134, -45, -293, -516, 81, -400, -800, -75 : Z_460
244, 224, 352, 27, 697, -489, -373, 415 : Z_213
459, 689, 275, 65, 438, 266, 572, 1 : Z_812
108, -632, 426, 21, 276, -2, -494, 9 : Z_151
528, -636, 629, -16, 128, -52, 562, 48 : Z_82
352, -373, 244, 415, -490, 224, 697, 27 : Z_786
579, -597, 694, 86, -23, -27, 380, 21 : Z_853
order: 1, 65, 266, 275, 438, 459, 572, 689
Z_812
order: 224, 415, 697, 244, -490, 27, 352, -373
Z_786

-509, -108, -103, 10, -717, -325, -148, -123, -293, -164, -465 -> Z_182
-383, -211, -119, -53, -669, -248, -97, -194, -377, -142, -344 -> Z_976
-400, -186, 13, -43, -792, -268, -60, -137, -329, -101, -395 -> Z_541
545, 75, 100, 2, 718, 323, 148, 112, 287, 147, 484 -> Z_9
-247, -119, -211, -142, -383, -377, -194, -53, -97, -344, -669 -> Z_135
648, 92, 1, 30, 873, 368, 170, 80, 363, 67, 558 -> Z_659
30, 67, 873, 80, 368, 558, 1, 647, 92, 363, 170 -> Z_278
order: 80, 363, 67, 30, 648, 170, 1, 873, 92, 558, 368
Z_659
order: -344, -142, -377, -194, -97, -248, -669, -53, -119, -211, -383
Z_976

-153, -559, -142, 351, -228 : Z_528
-189, -400, -200, 139, 225 : Z_871
-68, -1, -50, 411, -26 : Z_714
352, -228, -153, -558, -142 : Z_824
-484, -58, -572, -269, -166 : Z_136
668, -47, 453, 217, 511 : Z_485
124, 120, -58, 441, 25 : Z_935
-360, -280, -312, -446, -186 : Z_723
-82, -790, 172, 50, 428 : Z_392
-228, 351, -558, -142, -153 : Z_638
-81, -299, 246, -625, 282 : Z_494
order: -558, -228, -153, -142, 351
Z_638
order: -446, -360, -312, -280, -186
Z_723

-383, 356, -450, 58  Z_767
748, 755, -60, -176  Z_429
-139, -533, -38, -178  Z_795
-57, -413, 305, -434  Z_636
-1, -434, 187, 443  Z_615
187, 0, 443, -434  Z_230
443, -434, 188, -1  Z_885
756, -59, -176, 748  Z_825
-139, -177, -38, -533  Z_737
-301, -118, 374, -631  Z_706
674, 119, -107, 551  Z_960
order: -434, 443, 0, 187
Z_230
order: -533, -38, -177, -139
Z_737
order: -176, 748, 755, -60
Z_429
order: -176, -59, 748, 756
Z_825
order: 58, 356, -450, -383
Z_767
order: -1, 188, -434, 443
Z_885
order: 443, -434, -1, 187
Z_615

-175, 7, 55, 177, -259, -81, 325  Z_91
29, -282, -156, 27, 182, -82, 339  Z_188
697, -14, -316, 369, -277, -45, -439  Z_920
-82, 56, 144, 131, -56, 169, 235  Z_663
-175, 7, 55, 177, -259, -324, 325  Z_918
697, 6, -316, 369, -277, -45, -489  Z_970
449, 9, 59, 97, 224, 466, -444  Z_241
-157, 27, 29, 182, -282, -82, 339  Z_329
-22, -73, 236, -135, 373, 349, -196  Z_572
697, -14, -316, 369, -277, -45, -489  Z_860
order: 339, -82, -282, 182, 29, 27, -157
Z_329
order: -324, -259, -175, 7, 55, 177, 325
Z_918

120, 63, 65, -142 -> Z_206
-575, -221, -682, -40 -> Z_956
-575, -221, -41, -682 -> Z_967
order: -41, -575, -682, -221
Z_967
order: -221, -682, -40, -575
Z_956
order: -682, -575, -221, -41
Z_967
order: -142, 63, 65, 120
Z_206
order: -682, -41, -221, -575
Z_967

20, -353, -84, -793, -184, -209, -380, 393, 204, -127, -212 -> Z_847
-166, -46, -250, -34, 39, 309, 20, 111, -227, -512, -654 -> Z_613
204, 393, -209, -380, -212, -184, -84, -127, 20, -354, -793 -> Z_591
order: -84, -793, -184, -209, -380, 393, 204, -127, -212, 20, -353
Z_847
order: -793, -380, -354, -212, -209, -184, -127, -84, 20, 204, 393
Z_591
order: -793, -380, -353, -212, -209, -184, -127, -84, 20, 204, 393
Z_847

